In the rows, 128 means zero.
One turn moves every row onto another: examples first, then more rows asked
zelu: [158 137 173 103  96 157 154 136 109 100 134  97 128 143 141 140 151 148
 109 128 137 110 123 128  97  98 150 136 106 154]
zug: [146 133 163  99  80 137 181 145 108  93 121  96 111 116 134 120 153 140
 113 118 149 147  85 132 137 152 147 149 131 107]
rifi: [144 172 122 105  95 139 122 170 114 111 125 110 132 109 112 156 167 147
 142 127 118 123 123 123 121 135 164 127  97 124]
nov: [156 140 133 116 107 155 120 145 116 114 143 115 108 116 146 150 141 128
 115  98 163 136 101 102 107  76 136 144 121 150]
zezit: [163 129 157 103 121 176 159 138 114  93 134 122 136 138 133 174 152 142
 104 113 123 115 136 119  99  87 123 158 119 147]
susuk: [137 136 176 105 142 145 157 123  97 149 140 148 124 143 134 144 142 156
 122 119 162 150 132 117 101 128 143 107 147 106]
Mune: [154 185 113 131 138 158 126 148 158 122 127  80 103 153 143 156 160 128
 141 118 114 129 110 132 144 129 114 143 105 111]
loti: [121 120 155 125 142 153 122 120 105 141 138 126 126 127 161 126 136 119
 114 144 155 166 102 115 126 133 127 119 129  86]
guve: [168 136 154 119 124 170 159 145 138 137  89 105  93 134 132 124 156 114
 174 120 101 119 137 123 139 136 108 151  97 100]
megu: [133 143 146 120 150 143 144 139 120  58 129 140  87 147 148 126 131 109
 137  97 163 142 153 105 130 161 104 138 144 113]
Pifo: [111 120 140 105 133 138 161 147 113 122  97 126 134 137 132 120 137 102
 172 111 148 158 150 171 115 139 105 129 116  98]
golek: [131 158 140 106 112 152 168 151 110 128  98 109 126 135 110 173 163 167
 152 120 101 129 144 150 101 138 159 131 107 118]
zekin: [127 170 107 134 150 152 177 148 145 103 132 115 106 152 129 144 125  94
 149 125 145 157 127 162 138 141 119 150 103 119]
doma: [170 149 175  99 123 149 144 164 108  95 116 114 134 116 158 170 146 135
 104 127 146 115  95 100  91 121 146 152 121 136]
tago: [149 151 151 107 146 143 162 120 103  95 121 130  95 118 159 132 130 110
 131  91 136 174 150 126 118 150 107 122 176 123]
poraz: [128 167 136 131 140 177 157 134 115  74 117 122  73 118 161 133 120  98
 140 116 151 160 124 144 124 123 110 165 147 110]
ses: [163 118 122  91 135 132 138 157 115  73 114 119 129 153 153 160 137 126
  95 141 141 141 132 117  93 100 126 137 123 144]
Voni: [142 165 139 120 127 157 144 143  99 125 126 109 109 112 136 155 142 161
 158 124  98 105 135 156 107 121 168 125  90 107]
fopo: [123 152 160 126 127 157 166 119  88 105 128 148 110 126 152 127 135 137
  91 106 178 148 105 109 111 138 148 123 126 113]
pelu: [162 147 137 124 132 158 132 126 140 129  98 115 118 138 120 145 162 108
 160 124 109 125 123 133 116 120  82 157  80  92]
niz: [183 135 162  84 119 156 166 148 126 108 116  95 131 137 146 148 149 156
 104 121 131 123 145 101  98  93 130 141 119 117]
pegep: [143 145 155 104 162 174 130 107 109  92 124 142  93 121 152 151 128 122
 146  96 130 151 152 118 124 130  90 134 157 106]
vuban: [142 139 135  97  90 127 134 136 106 116 104 111 102 121 135 110 172 142
 151 100 149 122  89 133 162 160 139 131 115 114]
kabi: [131 158 117 111 113 178 131 148 101 116 126 142  93 134 131 170 144 176
 122 128  97 131 121 134 130 134 168 132 130 117]
rimo: [162 168 130 109 125 136 136 146 139 144 102 122 105 135 133 119 150 125
 172 108 116 116 124 149 131 147 108 160  83  90]
gidus: [145 151 118 102 139 126 165 137 132 120 107 135 127 128 138 128 130  97
 156  88 142 168 139 157 126 153  82 148 125  97]
Tez: [159 153 167  75 135 127 172 121 120  85 120 124  87 143 115 144 145 138
 122 122 154 151 105 105 136 177 137 147 127 123]
suta: [157 132 149 101 147 156 143 131  99  97  89 144  84 138 164 122 147 124
 140  93 145 137 161 120 117 125  96 127 166 118]
Sivab: [106 137 113 128 116 153 144 139 125 103 100 100 108 117 135 153 126 180
 157 125 108 121 122 121 104 121 160 135  98 117]
dibuz: [138 130 122 123 163 158 133 129 101  96  96 155  68 126 160 154 127 119
 154 105 117 138 138 112 138 155 128 143 134 134]
Mezi: [145 167 143 100 101 157 135 147 115 117 108 115 122 139 128 157 156 166
 161 119 114  90 123 157 112 126 145 154  90 132]
zalim: [123 153 117  89 174 163 122 127 121  92 100 135  87 124 150 120 125 133
 125 131 135 164 145 112 118 125 110 129 151 117]
Befa: [157 137 147  54 140 117 144 140 130 106 101 119 117 150 137 132 146 120
 143 104 163 132  92 136 146 169 115 143 109 130]
Gimem: [109 115  96 125 110 135 150 171 121  93 105 113 131 136 140 139 146 114
 128 110 122 160 134 163 111 132 111 157 107 102]
movup: [126 151 158 146 134 134 130 132  98 103 140 135  85 121 138 149 131 112
 141 126 178 160 100 122  85 116 136 139 141 127]
kadu: [145 131 165  75 110 122 145 147 110  76  99 103 100 122 120 150 157 132
 155 110 144 125 101 124 122 164 146 161 108 149]
silot: [143 140 190 119 123 151 156 102  99 109 149 116 115 134 137 144 141 136
 114 127 153 157 125 103 105 133 135 111 152 135]
zef: [140 134 141 138 137 145 160 133 121 124 124 140 103 152 138 142 122 149
 105 150 139 162  91 114  94 121 126 108 162 109]
gavun: [140 172 116  99 133 150 119 147 128 125 129  96 120 131 147 185 133 154
 144 101 134 128  99 141 111 110 156 122 101 144]
Suzub: [141 133 110 121 143 134 167 160 109 120 120 140 120 128 141 127 128  94
 152  94 124 151 146 185 118 130 108 124 121 109]
Suve: [128 132 126 136 150 156 132 148 142 146  77 112  99 140 139 130 161 121
 142 122 104 125  97 121 117 134 107 158  93 124]
rubav: [164 163 123  97 113 164 141 144 148 115  86 115 101 139 121 142 135 107
 155 110 108 129 100 126 146 149 114 123  72 117]
migu: [147 136 165 140 141 133 157 117  96 124 152 121 112 142 144 132 141 132
 104 123 148 154 125 128  86 114 134  95 131 103]
Fiv: [149 157 127  79 115 122 156 151 112  87 123 113 111 134 147 119 159 147
 121 105 153 145 113 145 158 169 128 132 159 100]
siram: [161 127 151 116 137 153 137 139 151 129 118 103  99 145 139 148 121 125
 145 149 110 134  99 108 118 137 126 153  71  85]
Gis: [118 143 137 114 127 149 147 172 133 103 116 115 117 149 148 128 129  97
 150  97 130 154 111 174 135 171  99 123 128  90]
guf: [121 119  98 123 156 138 148 172 133 125 113 136 139 126 151 124 124 111
 161 131 138 138 128 150 140 132 112 141 136 119]
lav: [139 110 151 101 127 165 151 176 140 102 144 109 111 132 130 148 127 149
 104 128 115 138 124 105  97 100 141 165 130 141]

siram -> Gimem
nov -> gavun
rimo -> gidus
And these:
migu -> zezit
suta -> susuk
zug -> kadu
rifi -> rubav
zef -> lav

One turn moves every row onto another: examples first, then more rows asked
Veb: [114 168 100 127 174 139 163 119 141 148  93  95 142 120  96 155 134]
sume: [150 155 132 105 133 124 154 129 124 178  52 106 127 109 144 105 141]
Telo: [151 140  97 145 131 140 155 130 112 106  96 135 143 131 104 147 181]
bel: [103 146 134 138 150 154 156 131 111 145  87 144 121 128 115 162 150]
rusiz: [156 179 125 116 154  81 151 157 127 150  85 108 120 146 139 163 133]
meso: [185 144 100 117 139  95 162 126 151 128 104  75 133 117 128 159 135]
guro: [155 168  83 152 135 116 121 117 119 159  97  98 140 159 125 169 150]
zer: [159 142 136 101 123 131 139 106 134 109  44  86 139 122  96 176 140]
nilu: [155 173 108 121 135 123 130 160 122 102 109  92 126 128 125 138 153]
kepaf: [160 130 149 133 114 154 138 109 125 124  94  88 146 123 133 131 170]
Gom: [140 167 138 132 124 132 121 135 103 180  66  97 139 148  91 157 132]
rusav: [196 137 134 100 119 129 139 112 118 145  76  87 135 122 138 125 154]
Nerul: [106 162 114 139 137 132 144 148 108 124  49 101 135 148 149 150 158]
nur: [152 143 114 144 149 100 172 129 117 153  68 153 134 145 115 173 157]
Tigin: [151 140 108 118 151 152 171 139 160 120  53 106 122 123 118 173 127]
gumuv: [120 149 129 131 136 108 153 122 121 153 138 102 139 110 102 185 148]
refot: [172 164  96 122 128 150 161 139 120 124 108  80 135  89 134 157 139]
Roz: [140 157 116  86 162 159 138 134 113 168  67  83 143 128 106 154 147]
Pag: [146 127 150 158 122 132 139  92 130 166  81 128 147 130 107 137 163]
bine: [167 155 130 134  97 130 162 136 143 137  62  79 171 113 128 167 176]
zeko: [143 143 132 144 130 104 152 118 139 194  60 102 131 136 131 127 125]
ver: [156 150 157 123 134 121 174 163 117 116  59 122 139 101 119 142 156]
Navo: [125 171 110 124 118 133 157 135 124 198 107 106 147 105 127 168 155]
Rulus: [146 158 129 139  81 109 151 106 148 139  85 112 143 100 119 189 150]
bog: [159 158 145 137 105 148 140 132 124 178  93 118 180 136 120 179 158]
noloz: [156 119 133 118 112 120 161 140 139 128 100 108 117 116 124 202 140]
Nis: [138 150 103 139 126 146 143 113 130 122 125 105 145 139 154 174 151]
tul: [153 136 112 139 149 163 142 105 107 135  96 116 133 118 119 195 179]
sumog: [157 142 131 118 125 128 148 136 133 160  76  60 127 130 155 118 137]
sope: [122 138 133 140 160 102 130 116 123 155  60 131 132 120 114 190 144]
Boda: [162 137 132 132 107 124 116  77 119 144  93 104 140 131 139 143 170]
Vepof: [116 155 130 141 114 119 134  97 121 175  67 124 139 123 144 125 158]
lumo: [136 166 117 122 143  94 151 147 132 144  69  92 136  89 131 157 105]
Kuv: [148 139 133 116 167  99 167 143 135 150  66 115 107 106  92 150 135]
timo: [206 156 127 136 132 103 153 130 126 151 110 118 144 120  98 160 151]
vaguf: [141 165 123 131 118 117 143 135 125 141  38  56 133 128  94 143 154]

kepaf -> sumog
bel -> Nis
And these:
Rulus -> zer
Vepof -> Boda
timo -> ver
lumo -> sope
vaguf -> Gom
rusiz -> nur
Tigin -> Veb

One turn moves every row onto another: examples first, then more rows asked
pip: [116  76 106 122 178 134 137 128 140 138 127 134 113 100 126 136 140 145
 135 111 114]
Reg: [116 130 103 102 160 141 149 147 145 157 126 145 144 146 127 152 158 123
 140  94 166]
Rig: [121 113 125  94 128 155 130 142 160 160 125 116 165  99 125 151 157 163
 117 120 115]
tak: [107 156 126 122 123 111 163 149 138 132 121 143 142 116 141 146 123 137
 137 125 174]
lek: [137 113 131 122 138 116 133 143 116 132 159 124 134 102 158 125 113 113
 111 114 107]
vukob: [123 145 102 109 166 143 148 141 136 147 140 144 128 150 111 158 156 162
 143 107 165]
vetad: [134 131 110 116 139 168 134 122 136 152 139 159 116 136 108 162 161 159
  75 110 167]
Sev: [113 116 121 134 110 138 143 122 106 150  91 150 104  91  90 161 119 145
 110 122 114]
rafal: [134 145 141 136 154 159 150 101 128 146 131 138 137 123 130 140 133  98
 149  85 138]
bol: [142 120 135 112 146 144 118 127 120 140 149 113  79 122 111 156 176 126
 103 130 137]
mumu: [157 131 142 145 119 137 148 163 121 146 107 123 122 142 109 105 109 152
 139 121 134]
pura: [120 139 129 119 143 109 104 124 128 134 106 126 177 122 136 136 160 135
 104 126 118]
kaz: [155 136 135 137 104 147  95 126 160 138 126 144 166 117 133 155 146 146
 136 142 110]
buk: [151 110 112 150 157  96 156 115 138 131 134 138 127  93 138 150 163 129
 101 104 137]
vizit: [125 158 120 126  98 153 114 166 123 129 122 130 126 133  97 158 110 140
 127  98 142]
mig: [135 141 112 147  86 151 137 135 135 117 119 185 120 111 107 151 140 148
 101 145 145]
Mis: [151 167 111 138 102 119 140 151 133 120 127 175 126 110 101 138 139 141
  98 145 147]
sus: [124 162 123 126 151 134 149 130 160 120 108 130 128 138  87 129 127 110
 111 113 151]
Gim: [132 156 124 107 114 143 160 110 165 164 129 127  96 127 119 151 158 132
 122 125 155]
vosi: [160  87 109 125 140 153 116 104 124 167 132 144 113 132 123 131 105 172
 115 122 122]
Kalob: [152  83  90 115 116 132 136 125 120 138 127 122 121  95 133 155 142 175
 137 124 156]
rel: [134 128 133 142 136 117 136 132 107 135 151 126 142 109 153 124 105 110
 110 106 106]
ramek: [129  85 113 120 175 136 138 146 149 133 139 122 111  98 127 135 145 130
 143 115 116]
zikef: [ 98 154 108 149 105 143 129 121 107 144 113 138 101 132 112 143 170 163
 125 112 144]
Lizeg: [146  91 110 126 149 143 123  85 122 163 118 139 103 122 124 145 111 169
 106 116 121]
gofo: [144 111  83 156 136 149 141 117  90 135 129 137 164 136 100 139 116 161
 123 123 131]
gulek: [174 116 113 156 132 136 142 147 145 154 166 129 159 126 115 150 122 105
 112 122 131]
Dogor: [133 145 108 139 134 165 115 118 132 165 139 165 121 128  92 172 139 150
  90 122 173]
Kiz: [153 114 108 164 126 153 115 121 109 146 137 160 141 107 123  98 126 119
 124 132 107]
lefe: [163 112 101 156 110 158 117 131 111 153 132 152 129 110 113 100 130 133
 133 145 109]
Zag: [124 151 127 127 112 100 150 155 129 120 110 150 147 148 142 148 121 127
 137 133 154]
fus: [125 123 140 148 144 154 125 106 151 137 115 137 158 131 121 139 149 191
  93 124 110]

gulek -> buk
rel -> ramek
rafal -> bol
And these:
Rig -> fus
Gim -> zikef
pip -> vosi
Zag -> Reg
tak -> vukob

